One vector is turned by the same rotation once a step. Each row is the vector after some number of steps, and that number follows the row.
The counts run from 0 to 596.
[139 113 121 109 142 131 142 110 176 172 193 151 132 102 125 116 152 135
 165 155 131 119 116  84  93 149 165 154 133 157 143 136 158 117  89 109
  71 108 149 138 127 149 149 134  67 165 157 133 119  93 126 143  85 162
 126 161 101 110 157 123 106 117 139 108 147  91 125 154 103 144 123 141
 145 142 152 144 155]  571
[100 108 128 151  97 119 140 137 148 142 143 128 137 124 130 126  80 163
 150 129 137 162 123 117  85 130  98 140 126 186  58 134 154 123 140 138
 102 140 162 130 108 111 146  76 151 128 123  86 162 107 133 171  76 117
 136 131 164 136 127 141 111 148  57 154 112 136 128 112  72 115 122 130
  98 120  97 126 150]  546
[132 157 129  98 133 138 161 145 181 165 193 140 170  98 104 124 134 125
 168 135  98 179 147 113 120 130 156 138 150 164 108 110 174 108 115  92
  89 128 123 174  95 132 128 146  90 149 124 115 122  73 137 150 103 186
 110 149 125 122 172 144 127 101 103 122 174 114 147 166  96 141 134 126
 119 119 139 154 105]  31
[109 123 108 141 156 139 166 129 182 169 192 174 120 118 103 125 135 110
 148 174 153 155 150  92  78 139 148 145 126 134 132 173 168 103 105 127
  92 107 163 111 120 137 115 125  93 146 112 128 151 117 140 136  74 140
 138 143 124 110 106 163  86 134 126 133 144  89 133 157  86 152 111 125
 148 109 111 146 171]  324
[164 123  92 126 159 152 139 128 181 152 134 156 123 100 128  98 172 124
 147 146 108 108 131  92 109 185 145 189 161  93 127 128 107 122  91 144
 164 143 116  85 131 129 151 137  88 155 165  83 123 134 159 154 125 136
 165 138 100 104 153  90  97 141 126 140  91 107 116 175 104 164 162 127
 155 121 136 120 117]  203
[122 181 102 108 122 177 129 132 161 126 121 154 151 132  89 157  68 131
 121 185 143 139 172 137  81 106 150 187 118 176  96 111 162 118 155  98
  94 139 108 155 148 149 100 117 139 106  80 113 142 114 105 137 100 147
 102 164 151 124 141 129 130 119 117 188 161 126 139 170 114 127  98 131
 141 131  96 106 112]  151
[143 127 106 111  88 158  89 130 135 157 172 175 149 144 130 112 121 157
 155 134 121 108 103 100 135 156 131 150 100 177  59 158 149 137 120 126
  80 157 128 161 151 120 174 133 161 111 152  86 150 105 145 120 115 158
 117 159 118 175 162 107 137  99  76 167  99 123 147 135 117 144 124 120
 164 119 112 155 138]  427
[104 148  97 131 123 124 155 136 163 196 180 147 157  99  93 152  97 139
 159 129 127 163 149 104  87 113 130 155 129 156 117 159 165 116 129 112
  86 122 131 150 124 128 112  64  99 149  80 130 182  93 122 154  94 172
 139 163 147 111  98 134 115 123 109 138 187 124 123 164 117 139 107 125
 108 138 115 145 137]  34
[149 128 132 129 116 107 152 141 142 160 118 156 119 109 174 101 176 152
 139 146  87 148 127 124 147 151 127 155 135 129 103 144 118 135 127 115
 150 164 134 134  92 107 145 166 111 124 145  69 132 117 145 127 122  94
 147 119 117 102 207 110 124 131  40 143  95 167 139 155  95 112 117 176
 136 100 154 141 128]  13
[150 125 122 106 129 141 190 133 123 154 114 162  93 131 146 103 153 116
 137 123 117 194 124 118 153 118 111 164 116 132 142 136 145 118 105 141
 126 148 164 136 106  88 158 176  88 131 143  95 107  98 154 144 133 101
 163 137  89  86 193 153 123 153 101  99 133 105 149 114  65 110 103 146
 141  95 152 117 164]  584
[151 151 132 121 139 148 162 100 184 154 160 171 133  97 122  90 148 116
 163 155 113 170 146 125 120 164 158 137 152 124 107 122 155 123  93 104
 128 107  97 146  51 151 127 149 107 164 131  92 111 110 142 124 112 139
 117 125 130 114 198 131 109 116  95 142 141 137 135 173 107 116 149 146
 135  98 152 150 103]  278
[125 114  47 143 106 163 138 100 138 152 151 179 124 100 133 106  84 141
 138 118 150 123 123 121  82 174 115 154 108 148 104 155 180 130 100 119
 109 102  93 156 115 126 162  26 130 166 122 112 145 121 138 167 126 135
 115 133 157 116 122 120 100 138 121 156 117 119 115 160 120 123 142 134
 127 120 132 117 123]  79
[125 133 135  95 125 123 133 152 138 121 137 136 137 120 152 126 123 152
 148 138 107 171 124 108 127 129 127 148 127 205 100 103 165 104 108 133
  92 146 140 149 123 117 175 159 100 148 170 118  90  70 137 181 117 118
 121 143 121 126 199 138 130 111  88 140 124 101 147 102  46 111 114 122
 136 129 126 116 142]  89
[135 137  77 115 167 168 131 148 177 139 141 186 111 109 133  90 156 112
 123 164 136 118 150  94 100 189 159 180 144 125 131 135 134 110  85 153
 129 131 114 104 130 144 150 154 115 141 169 119 104 126 157 165 118 127
 132 160 106 116 144 128  84 123 116 159  96  83 143 166  93 149 134 122
 190 118 133 102 135]  410
[172 129 104 134 116 168 184 117 160 163 111 156 121 112 134  99 143 154
 128 131 131 141 107 144  92 142 133 163 135 100 151 110 141 167 108  78
 107 113  99 168  85 140 138 102  78 138 137  99 133 110 118 113 121 158
 127 132  87  79 177 103 124 161 123  82 121 141 111 170 144 123 120 173
 128 140 192 113 115]  362
[116 119 123 137 156 141 176 135 195 164 189 164 121 115 111 115 149 107
 157 171 145 155 143  92  83 145 162 137 140 128 141 158 147 110 100 130
  88  99 162 121 104 138 112 141  84 139 132 120 141 107 144 136  74 152
 140 140 106 101 115 167  87 143 110 109 142  83 128 153  84 141 121 124
 140 109 127 143 158]  323
[158 123  80  95 108 147 147 123  90 146  52 112  97 129 113 121 110 139
 133  93 107 124 112 115 151 117  83 206 117 138 125  97 143 153 129 123
 138 183 100 136 161  92 166  95 107 128 128  96 126  94 140 182 161 132
 158 150 116  96 158  98 169 154 141 115 136 114 122 129 103 123 117 120
 117 132 133  86 122]  170
[149 106  90 150  69 137 131  94 119 131 121 146 129 137 143 135  77 166
 136 132 153 125 120 127  98 120  96 164 101 161  59 145 154 143 140 134
 114 136 147 142 144  96 154  68 158 126 118  73 166 131 124 138 121 119
 148 112 156 131 159 116 107 162  93 174  81 138 123 132 119 137 126 149
 111  94 101 125 148]  343
[169 124 126 108 144 125 125 105 137 119 122 150 124 123 166 124 166 147
 135 220 151  83 145 116 105 121 167 180 119 157 106 131 124 110 122  96
 114 135 145 124 162 145 123 189  97 117 164 101 110 126 112 127  87  99
 126 115 121 117 193 112 112 129 108 162  98 122 124 150 106 147  99 172
 157 113 130 122 128]  350
[ 97 146  77 118 137 151 114 147 122 137  95 153 115 120 111 123  82 125
 124 139 120 138 159 111 120 150 104 188 125 161  85 133 149 102 130 161
 139 175  96 112 149 112 134  93 159 114 108 103 145 120 140 197 136  92
 132 165 175 128 109 133 127 132  94 196 137 117 134 147  77 110 113 105
 144 127  89  94 120]  210
[153 134 130 134 117  93 152 125 121 151  73 131 118 118 164 116 146 157
 139 156  90 141 131 127 140 127 113 184 137 123 103 141 110 125 136 126
 170 165 127 121 109 106 126 135 107 115 120  71 153 117 119 139 133  73
 174 123 134  89 187  95 124 152  67 157 106 177 118 141  98  96 105 179
 112 108 135 120 136]  11
[104 121  77 142 140 152 162 124 167 161 188 183 118 116 113 124 118 101
 143 165 158 137 155  87  76 144 142 154 113 134 123 187 173  90 111 145
  92 107 145 119 134 128 121 101 109 142 107 122 154 124 147 141  99 129
 136 142 136 112  98 158  76 146 133 147 139  74 135 162  95 155 111 123
 146 107 111 132 161]  325
[ 94 116  95 135 147 146 150 110 167 178 186 169 109 118  92 106 131 107
 159 153 162 132 137  88  81 159 142 125 125 133 106 175 175 105 114 129
  97 109 134 124  88 140 104  97 116 146 124 121 158 107 154 153  71 134
 119 145 159 123  75 163 105 126 120 128 155  93 118 163  95 140 125 117
 147 113 114 133 147]  530
[133 130 100 126 138 130 168 111 126 121  71  91 118 125 113 136 119 135
 128 188 159 103 163 138  63  91 136 173 130 125  92 108 138 120 158  81
 141 127 106 123 117 137  91  99 107 112 103 104 132 129 112 159  78 103
 118  95 171  90 122 135 135 161 127 147 146 142  98 155 110 142 108 174
  97 123 113  92  91]  67
[154 117 154 115 114 129 139 129 138 150  59 135  99 131 140  99 133 167
 138 112  98 138  89 133 136 156 110 174 148 127 107 105 102 162 123 121
 123 164 114 136  82 125 150 124 112 119 153  65 139 111 120 141 120 113
 147 155  92  96 189  88 156 147  81  99 106 160 111 117 101  81 122 149
 136 141 147 105 148]  421
[135 122 138 128 127 109 142 141 127 161  47 129  94 130 135 106 130 166
 136 125  92 132 115 133 121 142 109 172 146 126  99 115 100 145 145 123
 149 178 111 131  84 121 118 119 116 110 131  79 156 107 112 160 105  90
 152 144 127  91 158  92 149 154  72 122 125 179 113 119  87  80 109 158
 122 145 140  94 139]  215
[138 139 117 120 147 123 168  96 130 140  68 107 114 123 116 119 143 132
 136 180 134  99 144 147  88 116 134 156 156 102  92  99 130 139 159  68
 159 131  97 133  73 141  79 117 105 117 121  91 121 119 113 150  78 103
 110  99 169  86 146 134 161 152 115 120 151 169 101 160 112 121 117 174
 101 125 138 102  81]  273
[149 117 148 107 121 137 182 171 140 148  96 130 110 144 139 105 154 137
 134 125 112 174 111 121 132 113 117 178 126 144 133 106 120 134 118 136
 111 164 169 138 110  98 153 190  88 118 160 101 124  84 143 143 115 133
 162 154  63  91 181 130 140 153  90  92 117 107 148 107  60 124 106 139
 134 114 149 108 160]  379
[168  83 106 125 105 102 155 114  96 174 120 137 110 130 170  93 192 164
 152 127 127  99  79 120 133 122 117 132 101 122 113 151 127 152 120  84
 118 155 141 170 104  91 161 143  99 120 162  94 132 100 141 117 106 120
 133 104 110  97 163 117 148 141  92  88 105 149 123 128 119 141 104 191
 129 113 178 130 136]  304
[126 120  67 101 120 174 125 131 128 151 159 160 131 121  99 124  91 140
 136 106 141 114 115  97 103 155 116 167 109 184 115 127 182 123 103 132
  66 135 112 170 156 120 176  76 115 147 152 132 112  90 148 187 121 171
 110 169 127 132 115 139 131 124 145 129 132  67 139 138  96 150 119 101
 150 142 123 105 131]  370
[108 115 162 131 110 132 139 107 160 137 150 153 118 136 118 117  75 140
 154 139 138 179 118 118 112 144 122 135 121 181  65 125 169 115 113 144
  88 127 163 127  89 138 143 130 137 141 135  80 140 104 133 160  83 109
 134 144 142 141 170 164 125 140  81 142 116 117 127  99  52  93 130 116
 135 112  99 134 175]  339
[118 162 101 114 114 163 151 109 149 136 104 153 141 136 106 146  69 145
 122 176 159 141 151 152  71  96 129 165 106 159 102 123 169 131 155  84
  88 116 107 178 120 150  91  85 129 111  83 114 146 105  95 133  95 132
  89 150 153 120 135 141 129 137 120 149 166 145 118 148 125 102  84 163
 121 145 119  97 117]  357
[144  88 132 108 129  97 137  94 116 174 142 137 105 141 158 104 192 147
 169 165 135  83  82  97 134 116 139 123 110 142 121 158 140 135 121  87
  83 146 156 142 115 120 133 179  80 128 172 106 118  99 126 116  70 114
 118 115 113 118 163 128 151 117 109  97 121 129 116 129 102 138  92 174
 148 117 167 149 152]  306
[110 136  76 135 117 125 159 139 152 196 176 147 146 105 109 152  91 138
 146 127 125 156 142 102  90 114 123 165 118 148 137 159 165 112 125 123
 101 127 120 148 145 114 117  52  92 138  75 129 184 106 129 150 114 160
 146 153 150 101  93 117 106 131 120 146 169 129 114 173 120 144  96 130
  98 133 116 140 134]  35
[147 131  77 107  97 129  96  88  98 169 119 129 142 131 114 135 114 159
 153 151 132  60 117 108 121 117 120 167 100 160  76 155 143 137 148  80
 115 165  89 159 175 113 126  82 141 112 109  92 161 121 121 134 113 133
 111 141 178 139 130  93 163 116 122 171 150 166 111 163 146 145 106 146
 138 135 114 137 100]  226
